Each row is where one point has got to under a steady rotation. How many ticks took it there?
The counts run from 0 to 562.
[ 13  13  39   9   1 -16  28  -2  10  14 -11  29   3  30  11 -16  11  24
 -41 -12   8  -4 -18 -30 -13  -8 -14  15 -25  23  -9   5  21  -3  15   9
   7  19 -20 -17   7 -29  27]	309
[-13 -21   7  13  31 -12  12  30  -5  16  -4  23  -2   7 -32 -12 -28  -9
 -13 -19   7 -11 -31  14  -2 -27  -8 -15   0  14   4   9 -10 -20 -28 -22
   3  30  -8  21  -8 -30  -6]	529
[ -3   2 -21 -34  38  25 -18  34 -18  22   2  -2  18 -34 -12 -13   1  15
   9 -14 -29  -8 -20  14 -19  -6  11 -22  -1  14  30  -2 -32 -37 -13  12
 -15 -10   5   8  -4   5  -1]	112
[-11  17  -1 -49  13  33 -15  33 -11  13  -9 -10  -6  -3 -19 -27   8   6
   1 -16 -13 -23 -25   0 -16   7  -5 -10  -5   4  16  13 -12 -27  15  40
  -7  19  12  16   8  -7  20]	268
[ 25  28  -5 -19  22  25 -12   5 -18  13  -2  -4  30  -8  -4 -20  17  40
 -12  -8 -20  -5 -46  11 -31  -8  -3  -6 -10  36  19  -7  -4   0 -20  10
   9  -3 -24  10   4  -4   9]	266
[ 16 -22   0 -11  16   8  -4  31 -28  18  10  10  10 -13  -4  -2 -33  -4
 -11  -8 -14  27  27  14 -31 -19  -5 -16  -3  10  -4 -22 -32  -8   4  11
   1  -2 -23 -53  15 -16  11]	549
[-33  -7  19 -18 -12  -2  22  30  -6 -11 -15  13   9 -12  -8   9   4 -12
 -30 -19  -6  -1 -22   0  -7 -11  -5  -7  -1  -7   1  -6  -7 -49   2  26
  21  35   9   2  -7 -47  17]	449
[  9   0 -15 -13  10  32  -1  34 -25  15  17   3  22 -23  -8  -4 -20   7
  -6  -8 -22  28   6  14 -30 -17   1 -14  -8  23  20 -17 -28 -17  -9  19
  -2 -11 -20 -38  12 -12  14]	405
[  6 -19  19 -22  20 -19   2  14  -4  -6 -11  24  24 -22  23  23  25  -5
 -26 -17 -30 -17 -16   0 -24  -4   0  -7  -2  -7 -13 -32 -12 -44   9  10
  18  11  12 -25  -8 -12   3]	294
[  7  -1   5 -20  11  14 -20  11 -24  20  -3 -11  14  -5 -11 -44  -7  46
 -20  -1   3 -38 -22  15 -22   5  -2   8  12  25  12 -18  13 -11   3  33
  10  10 -16   1 -26 -14  -1]	429
[-21   6  -4  21  11  43  10   0   2  27  17  10 -12  -7   0 -35  -7  18
 -24   0   1  33 -16 -13  -6 -27 -24  -9  -3  31  18 -17 -11  -8   5  36
 -12  -5   3   5   9 -16 -24]	23
[ -8  -7   2 -36  11  -5 -22  13  -5  44 -11  34 -20 -21 -12 -14 -10 -10
   3 -15 -20 -28  -2  13   3 -13  -3 -30  20   5  13 -34  -5 -28 -18   8
 -13   3  13  18 -21  17 -20]	200
[ 23   0  31 -20   4 -14 -27 -15   8  -4 -14  39  19   0   0  14   3 -23
 -26  -9  -9 -26 -29  12  -2 -23 -22   4   8   6   8 -46  16  -7  12   0
  30   8 -11 -20   3  28   8]	364
[ 16  11  12  13 -20  11   5  -7 -11  32   6  22   7   9   5 -40  -2  37
 -31   5   6  13   7 -13 -13 -10  -8   7  -9  35  15 -24  16   6  10  14
  -8 -10 -38 -34  -2  -7  14]	16
[ -5  32   2 -17  -2  35  -5  17 -21  10  -2  -4  15   2 -30 -43   9  31
 -14  -7  10 -12 -31   4  -5  -1   3  13  -7  28  29  16  13  -4   4  14
   2  -3 -13  -1   4  -8  35]	416
[-25  -2  27 -13  14 -17  32  26   7  32 -15  51 -16   0   5  -7   1   9
 -14 -18   1   2  14 -32   6   1   9 -11 -18  -4   1  11  -1 -38  20   0
 -18   5  27 -18  10  -7  29]	157
[ -7  -1  29 -12  25  13 -23  -9  22   1 -19  37  -5  -9 -19  -8  -3 -17
 -18  -3  16 -35 -42   0  19 -18 -29   7   6  -5  18 -22  26 -17  21  -4
  15   9  14   0  10  33   4]	514
[ 26  10   4 -10  -8 -13 -24 -11  -5  22  -2  12   4   5  -8 -21   1  12
 -29 -15 -20 -15 -25  24 -15 -18 -17 -11  15  38   3 -32  16 -10 -31  19
  12  27 -37  18 -26 -12  -9]	48
[ 20 -32  16 -15  41 -10  -1  26 -11  34  -5  39  -2 -11   2   3 -28  -1
  -2 -11  -2   1  26   2 -26  -8  -6 -20  -6  -4  -9  -8 -19  -6  16 -10
  -6 -10  -2 -37   7  20  12]	544
[ -8  42  11 -18 -23  20 -15 -13   8  21 -16  24 -13   9 -30 -40  -1  12
 -19 -10  11   0 -30  -3  15 -18 -19   0  12  31  25 -12  33 -10 -11  12
  -3   7  -7  28  -3   6   9]	347
[  8  -2  29   6  -1 -23  17   1  -6  -8 -19  38  37   2  12   5  13  17
 -32 -11   6  -9 -22  -7 -16  -6  -1  19 -13   5   3 -22  16 -19   9 -14
  30   3 -10 -36  -4  -4  29]	146
[ 34   6  31   1  11 -39  23  -1   8  17 -12  43  15  14  35   5  15  19
 -24 -14 -15  -3   3 -25 -21   3  -6   3 -17  13 -18 -17   7  -9   3  -4
   3  -1 -13 -21   2  -5  22]	308
[-13  34   3  19   1  31   7 -17   8  24  -2  27   7  -8  -9 -15   5  11
 -16  -8  -7  52 -25 -13   7 -29 -21  -3  -6  28  37 -15  12 -14 -17   0
  -8 -15   7  12  20  12   3]	334
[ 23  16   6   0  21  42 -15  -1  -7   4  11   5  26   3  -6 -24   5  19
 -17   0  10   4 -32  -1 -18  -1 -20  12 -19  22  22   0   1  13  21   8
   9 -12 -26 -32  30  14  23]	253
[ 25  -7   2 -29  32 -11  -3  46  -7  20  15  23   2  17  -6  -4   3 -27
 -17 -17 -20 -10   8  -7 -11   6 -11 -24 -23   7  -6   7 -20 -11  10  13
 -12  29 -31 -38  15 -21  23]	81
[ -1  24  26  16 -13  -8  36   5  -1   3 -16  34  17  18  -1 -10  11  25
 -35 -17   9  16 -14 -24   0 -11  -8  17 -16  21   5   1  18  -9   4  -3
   6  11 -11 -19  17 -17  49]	3
[  7  13 -10 -28   7  17  -8  19 -32  23 -10  -2  24 -21 -15 -23  -3  32
   0 -14 -16  -4 -26  31 -31 -14  10  -9  12  22  14 -15  -8 -21 -32   6
   8  -1  -9  20 -17  -5   7]	117
[  9   7  -1 -40   1  25 -18  25 -14   0   5   5  15 -13  -4   6   5 -11
  -5 -10 -21  14   6   1 -20   1  -8  -9 -16   4  21  -7 -22 -16  21  28
   0 -12 -15 -54  32   0  40]	406
[  1   4  -6 -29  23   8 -22   2   6  28  -6  24   6 -23  12  -1  32 -14
  -3 -18 -44 -13 -10  -2   0  -1  -1 -24   0  18  23 -34  -4 -36  -9  15
 -23 -10  10  15  -3  20 -17]	38
[  1  34  13  -9  22  34   6   2  11   7  -7  23   8 -10   1   9 -13  11
   0  -8  -4  39 -32 -17 -14 -18 -20   2 -14  15  25   8 -18  -3  -1  -5
   5 -25  21  -3  42  31  30]	408
[  4 -28  12   8   3 -10  -3   7  -8   9   5  26   4 -10 -19   2 -35 -16
 -19 -14   0  11 -12  29 -18 -45 -19 -16  19  10   2 -32  -3 -21 -24   1
  20  20 -15   4 -15 -20 -30]	61
[ 11  25  -5  -3   9  17 -19  -5  -8  22  10   8  16   7 -12 -46  38   7
 -30  -6 -12 -19 -28  -7  13  -5  -6   3  -5  44  36 -15  20  -8  -8  19
 -18   6 -33   1  -2  -1   3]	341
[-30  19   2 -24 -12  31  -6  -3   9  22 -10  30 -13 -27  -2   4  14 -12
  -1 -17 -19  20  -3 -13   7 -11  -9 -13   9   7  34 -31   0 -34   0  21
 -15 -12  36   5  13  20   5]	32
